Here are some points, each followed by its number:
Array([ 10,   8,  -4,  20, -38,   1,   9,   3]) 0
Array([ -30,    2,  127,   59,  -41,  -85, -115,  -93]) 1
Array([-25,  24,  41, -25, -58,  22, -47,  -7]) 2
Array([-89,  54,  46, -25, -20, -15,   9, -13]) 3
Array([ 31, -21,  21,  28,   6,  89,  -4, -15]) 4
Array([ 46, -17,  -1, -20, -11,  55,  25,   4]) 5
Array([-37,  13, -26,  10, -18,  60, 127,  54]) 6
Array([-17, -23,  65,  34, -19,  15,  36, -47]) 7
Array([-20,  -6,  -1,  13,   4, -31,   2,  -2]) 8
Array([ -3, -16,   0,   6,  21,   1,   6,   1]) 9
Array([-29,  52, -63, -59,   4,  -6,  -6,  35]) 10
Array([  2, -14, -52,  22,  73, 127, 126,   1]) 11
Array([ 30, -20,  18,  22,  10,  66,  -4, -17]) 12
Array([ 10, -48,  30,  18,   7, -32, -15, -36]) 13
Array([ 15,  -1,  35,   4, -46, -28, -40,  21]) 14
Array([-46,  41, -28, -17,   3,  17,  28,  26]) 15
Array([ 35,  -1,  17,  -5, -48,  59,  11,  25]) 16
Array([-18,   5,  13, -16, -37,  26,   1, -10]) 17
Array([-30,  -5,  39,  10, -17,  -1,  20, -27]) 18
Array([-127,  -43,   96,  -13,  -14, -111,  -52,  -80]) 19
Array([-70,  87, -86, -37,  61, -97, -63,  42]) 20
Array([ -8,  48, -61, -29,  22,  -2,  -1,  10]) 21
Array([ 39,  33, -78, -19,  19,  20, -34,  50]) 22
Array([  8,  11,   1,   0, -12, -11,  -6,  10]) 23
Array([-21,  15,   3, -26,   4,  -4, -13,  -5]) 24
Array([108, -20, -35,  22,  16,  19,   5,  25]) 25
Array([-12,  -4,  16,  -9,   8,  -3, -27,  13]) 26
Array([  8, -28,  21,  -7,  -9, -37, -74, -18]) 27
Array([-34,  46, -44,  45,  20,   6, 127,  17]) 28
Array([-19,  27,  -3, -31,  -4,  18,  13, -31]) 29
Array([-24,  -8,   4,   3, -19,  45,  12,   5]) 30
Array([-15,  -9,  32,  -3,   5,   5,  31, -26]) 31
Array([  7,  14,  -2,  -2,  13, -20, -30,  -6]) 32
Array([ 28, -24,  -2,  39,  29, -39,   4,  -7]) 33
Array([-13, -27,  44,  50, -48, -17,   0, -19]) 34
Array([ -23,   18,  -11,    4,  -53, -100,  -31,    8]) 35
Array([ 13,   4,  -5,   1,  34,   4, -32,   2]) 36
Array([ 34, -37, -35, -10,  51,  -5,  -2, -16]) 37
Array([ 11,   8, -23, -11,  14,  -8,  -7,   5]) 38
Array([-23,  28, -10, -15,  -8,  18,   7,  -2]) 39
Array([-32,  35,  -7,  12, -14, -35,  34,  -6]) 40
Array([ 35,  -9,  13, -16, -41,  51,   1,  16]) 41
Array([ 18,  20, -17,  18,  -4,  13, -28,  46]) 42
Array([ -9, -36,  -1,  52,  -9, -46,  -6,  -9]) 43
Array([  3,  15, -31,  21,  14,   2,  52,  10]) 44
Array([ 10,  -9,  49,  34,  -2,  47,  60, -23]) 45
Array([  7,  21, -14, -57,  -4,  23, -23,  -4]) 46
Array([ 11, -15,  31,   6,  -2,  15,  15,  -5]) 47
Array([-12,  54, -47,   6,   3,  87, 127,  28]) 48
Array([ 58, -31, -52,   6,  60, -16,  49, -10]) 49
Array([-49,  55,  14, -36, -14,  19,  37, -16]) 50
Array([121, -10, -33,  45,   8,   9, -12, -13]) 51
Array([ 66,  58, -42, -93,  46,  58,  27, -36]) 52
Array([-15,  41, -18,  59, -23,   8,  64,  -4]) 53
Array([ -1,  31, -46, -16,  71, -58, -36,  10]) 54
Array([  7, -49,  31,  10,  -7,  58,  32,   1]) 55
Array([-20, -16,  14, -24,   8,   2,  16, -31]) 56
Array([-14,  -3, -10,   8,   6,  -5,  22, -10]) 57
Array([ -5, -43,  33,  67,  30, -76,   9, -19]) 58
Array([ 50, -15, -39, -16,  48,  69,  12,  33]) 59
Array([ -72,  122,  -82, -126,   15,  -32,   -4,   63]) 60
Array([ 21, -19,  29,  68, -52,  34,  41,  -7]) 61
Array([ -8,  35, -64, -45,  23,  -6,   7,  39]) 62
Array([ 14,  10, -20,  10,   7, -14,   7,   7]) 63
Array([-10,  13,  12,  20, -40,   3,  29,  31]) 64
Array([  1,  -5,   5,  38, -42,  -1,  25,   5]) 65
Array([-12,  17,  -5,  -7, -44,   2,  -5,   5]) 66
Array([-78,  57, -27, -22, -14,  91, 107,  17]) 67
Array([ 16, -15,  -9, -25,  31,  14,  12, -12]) 68
Array([  3, -20,  15,   6, -36, -26, -21, -43]) 69
Array([ -8, -19,  76,  56, -65,  55, -23, -18]) 70
Array([ 28,  32, -52, -15,  -1,  29,  17,   5]) 71
Array([-22,   2, -16,  21,   2,  -4,  40, -10]) 72
Array([-20,  39, -18,   1, -11,   4,   6,  16]) 73
Array([ -9, -34,   2,  47, -11, -42, -16,  -5]) 74
Array([ 21, -24,   9,  23,  42, -15,  -2,   4]) 75
Array([-55, -18,  36,  -9,   1, -37, -25, -30]) 76
Array([  8, -57,  72,   0,  -4, -24, -43, -82]) 77
Array([-15,  36, -36,  13,  -7,  26,  69,   8]) 78
Array([ -4, -17,  41,  21, -25, -12, -21,  -2]) 79
Array([-25,  25,  -6, -32,   5,  23,  18, -38]) 80
Array([-21, -16,   1,  18,  -3, -12,  13,   1]) 81
Array([ 12, -33,  72,  22,  -5,  36, -11, -38]) 82
Array([ -7,  50, -44, -21,  27,   5, -22,   7]) 83
Array([-11,   0,   5, -17,   9, -31, -40, -19]) 84
Array([ 34, -20, -21,  19, -16,  22,  22,   0]) 85
Array([-39,  56, -43, -59,   8, -16,   2,  29]) 86
Array([ 12, -20,  10,   7,  29,  11,  -7,  -4]) 87
Array([-22,  -6,  16,  57,  -3,   1,   7,  20]) 88
Array([-61,  32,  33, -24, -17, -11,  -6, -11]) 89
Array([  0,  39, -58, -33,   1,  18,  18,  52]) 90
Array([  8,  14, -24, -11,  14, -13,  -9,  -7]) 91
Array([ -94,  -54,   90,  -62,   10,  -98, -127,  -19]) 92
Array([ 53, -20, -95, -21,  77,  42,  20,  49]) 93
Array([ -4,  21,   0, -36,   9,  63,  44,  -5]) 94
Array([-17, -26,  51,  18, -20,  36,  35, -47]) 95
Array([ 55, -17, -63,  21,  44,   8,  -5,  28]) 96
Array([-14, -14,  45,  -2,   9,  18,  40, -43]) 97
Array([ -79,  110,  -71, -113,    1,  -14,   11,   53]) 98
Array([  8,   0,   2,   2,  22,   0, -23,  -4]) 99
Array([-22,  -1,   6,  40,  -1,  -1,   7,  17]) 100
Array([ 12, -14,  -9,  21,  -2,   1,   8, -21]) 101
Array([-31,  19, -11,  -4, -22,   6,  36, -18]) 102
Array([ 26, -29,   5,  32,  17, -17,  25,  12]) 103
Array([ 18,  42, -74, -22,  49, -45, -31, -23]) 104
Array([ 48, -19,  74, -13, -39, -28, -10, -35]) 105
Array([-38,  49, -25, -20, -20,  30,  16,  -2]) 106
Array([-32,  51, -26, -16,  12, -55,   8, -16]) 107
Array([ -6, -16, -10, -19,  -9,  13, -10,  21]) 108
Array([ 35, -21,  -6, -19,   8,  47, -12,  49]) 109
Array([ -9,   4,  14,  14,  -4,  -5,  23, -14]) 110
Array([ 36, -52,  70,  42, -41,  45, -29, -24]) 111
Array([ 22, -17,  22,  35,  50,   7,  19, -35]) 112
Array([ 18,  -6,  -7, -12,  52, -10,  -1, -12]) 113
Which three points above are nearest to each new point by angle? Their numbers follow each, nearest first.
Array([ 12,  -3,  30,   4, -50, -22, -40,  25]) -> 14 79 23
Array([ 21,   5, -72, -70,  38, -45,  -5,  21]) -> 38 62 91
Array([-33,  15,   9, -23,  33,   8, -22, -12]) -> 24 26 89
Array([-16,  28, -29,   4,  -9, -34, -20,  39]) -> 20 35 23
Array([  8,  -4,  28,  -9, -28, -21, -81, -41]) -> 27 1 84
Array([ 33, -38,  22,  22, -16, -18, -23, -14]) -> 13 111 105
Array([  4,  16, -23, -10,  -2,   8,   3,  24]) -> 90 62 22
Array([ 33, -37,  11,   6,  32,  13, -17, -42]) -> 87 112 37
Array([ 38, -31,  30,  46,  78,  13,  23, -51]) -> 112 87 75
Array([ 30, -10, -16,  -6,  22,  37,   6,  18]) -> 59 109 93
Array([ -8, -18,  30,   9, -17,  -1, -11,  -9]) -> 79 34 70
Array([ 55, -42,  -1, -30,  -5,  -5, -59,  13]) -> 27 109 25
Array([ 30, -40,  31, -31,  12,  18, -12,  22]) -> 109 87 5
Array([ 72,  48, -15, -17, -32, -51, -42,  40]) -> 23 14 42
Array([ -6,  -9,  11,  40, -37,  -5,  26,   1]) -> 65 61 34
Array([-20,   2,  18, -14, -47,  30,   4,  -9]) -> 17 2 30
Array([  1, -41,  90,  53, -58, -20, -44,  -9]) -> 79 34 70
Array([ -4, -43,  43,  70,  24, -77,  13, -20]) -> 58 43 74
Array([ -8, -23,  20,  16,  -6,  -8,  13, -22]) -> 7 18 34
Array([ 10,  24, -51,  -7,  -6,  12,  16,  53]) -> 90 22 62
Array([  2,  16, -13,  29, -19,  -7,  30, -11]) -> 53 65 72
Array([  36,   75, -127,  -54,  -27,  127,    3,   50]) -> 71 90 22
Array([-11, -30,  72,  47, -16,  11,  33, -53]) -> 7 95 18
Array([ 69, -46,  -2, -34,  -5,   0, -72,  14]) -> 27 109 25
Array([-38,  16,   2, -39,   0,  16, -17,  12]) -> 24 98 39
Array([-10,  75, -97, -52,  33,  -1,  -4,  26]) -> 21 62 83
Array([  4, -23,  18,  37, -13,  11,  18,  11]) -> 61 65 88
Array([ 24,  17, -11, -32,  16,  22,  11, -18]) -> 52 68 94
Array([ 27, -27, -32,  55,  64,  55, 118, -27]) -> 11 44 49
Array([ -9,  -3,   0, -13, -11, -32, -11,   3]) -> 35 92 84
Array([-70,  33, -11, -35, -42,  35,  85, -30]) -> 102 67 50
Array([ 10,  27, -56, -28,   2,  14,   0,  52]) -> 90 62 22
Array([-7, -5, 11, -2, -5, 24,  6,  1]) -> 30 55 4
Array([-13,  -5,   0,  -7,   9,   3,  -2, -24]) -> 56 80 29
Array([ 36, -33,  -5,  -7,   8,  26, -13,  35]) -> 109 59 25
Array([ 109, -127,   74,   57,  -49,   69,  -40,  -71]) -> 111 82 12
Array([   3,  -22,   40,  -70,  -74,   21, -119,   11]) -> 2 27 14
Array([  8, -17,  14, -54, -25,  11,  16, -49]) -> 56 29 80
Array([ 34,  19, -55, -12,  21,  21, -33,  39]) -> 22 38 93
Array([ -5, -18,  -1, -17,   0, -41, -33, -37]) -> 84 27 69
Array([ 23, -34, -39, -10,  50, -81, -27,  26]) -> 54 38 33
Array([ 35,  -2, -32, -24,  83, -24,  -5,  -6]) -> 113 37 54
Array([ 12, -46,  55,  82, -40,  37,  47,  19]) -> 61 65 45
Array([ 33,  43, -76, -16,  31,  17,  56,  17]) -> 71 44 90
Array([ 11, -38,  55,  50,  69, -78,  11, -10]) -> 58 33 75
Array([ 24, -13,  30,  56, -33,  30,  36,  -7]) -> 61 45 65
Array([ -4, -43,  20,  92,  55, -61, -12, -29]) -> 58 33 43
Array([ 34,  34, -53,  17,  17, -39,  16,  12]) -> 63 38 104
Array([  5, -15,  -4,  29, -13,   1,   6, -19]) -> 101 61 34
Array([  9,   1,   2,   4, -17,  -9, -32,   8]) -> 14 27 23
Array([-38,  48, -29, -17,   7, -49,   5,  -3]) -> 107 20 86
Array([-28,  34, -11,  20, -20, -48, -18,  41]) -> 35 23 20
Array([-19,  14,  -2,  32,  21, -35,  -1,  -4]) -> 8 58 43
Array([  2, -28,  21,  62,  40, -51, -19, -14]) -> 58 33 43
Array([ -6, -11,  42,  31, -40,  36,  -7, -11]) -> 70 111 82
Array([ 26,  -4,  39, -18,   9, -11, -53, -20]) -> 27 77 84
Array([  7,  -4,  31, -49, -34,  20, -48, -42]) -> 2 46 17
Array([-18,  14, -23,  -5,   8,  12,   7,   7]) -> 15 21 106
Array([-17,  -7,   2,  13,   8, -25,   5,  -5]) -> 8 58 81
Array([ -3,   1,  42,  32, -10,  30,  63,  -7]) -> 45 110 7
Array([-17, -14,  29,  20, -49,  15,  -7,   6]) -> 70 34 79
Array([-23,  -1,   6,  23, -46,  -7,  13,  27]) -> 64 65 0
Array([-46,  10,  -5,  17,  -4, -61,  -4,  23]) -> 8 35 40
Array([ 28, -34,  46,  28, -35,  72,  44,  17]) -> 55 47 61
Array([-43,  25,   5, -57,   6, -16, -30, -12]) -> 24 89 60
Array([ -3,  69, -39,  -4, -13,  27,   2,  23]) -> 73 90 106
Array([-10, -24,  73,  59, -63,  52, -11, -14]) -> 70 111 34
Array([ -4, -34,   2,  20,  52,  -2,  13,  -1]) -> 9 75 87
Array([ 24, -29,  14, -88, -25,  28,  25, -53]) -> 56 5 29
Array([ 20,  26, -48, -14,  -5,  28,  15,  12]) -> 71 90 22
Array([  0,  10, -16, -14, -13,   4, -36,  -9]) -> 46 84 32
Array([-30,  13,  10, -21,  38,   8, -24, -13]) -> 24 26 99
Array([ -7,  23,   2, -41,   5,  64,  45,  -3]) -> 94 67 48
Array([ 15,   1,   6,  -2,  -7,   7, -23,  19]) -> 42 109 14
Array([ -4, -23,  65,  38, -45, -13, -36, -10]) -> 79 34 1
Array([ 69,  26, -43, -30, -31, -40, -46,  23]) -> 23 38 22
Array([-12, -27,  62,  40,  -9,   9,  30, -45]) -> 7 95 18
Array([ 38, -45,   9,  52,  25, -11,  55,  19]) -> 103 33 75
Array([-17,  -4,  22,  10, -21,   6,  11,  -4]) -> 18 7 95
Array([  1,  18, -20, -18,  44, -50, -87, -15]) -> 32 84 54
Array([ 14,  42, -26,  -9,  10,  19,   7,   9]) -> 71 21 83
Array([ -8, -14,  35,  31, -13, -13,  14,   2]) -> 34 79 7
Array([-14,   6,  -3, -20,  17, -31, -39, -22]) -> 84 32 92
Array([ 38, -50,   6,  47,  28, -15,  45,  12]) -> 103 33 75
Array([  23,   39, -102,  -26,  127, -127, -105,   29]) -> 54 104 38
Array([ 15,   3, -25, -20,  13, -13, -13,   8]) -> 38 91 104
Array([ 37, -15,  12, -17, -24,  41,  -7,   8]) -> 41 16 5
Array([ 50, -36,  -9,  52,  51, -58,  10,  -6]) -> 33 75 103
Array([ 12, -42, -10,   6,  12,  12,  12,  40]) -> 109 103 93
Array([ 28, -30,  34,   9,  14,  24,  18,   1]) -> 47 55 12
Array([ -8,  -8, -13, -23,  -7,  15, -11,  21]) -> 108 109 46
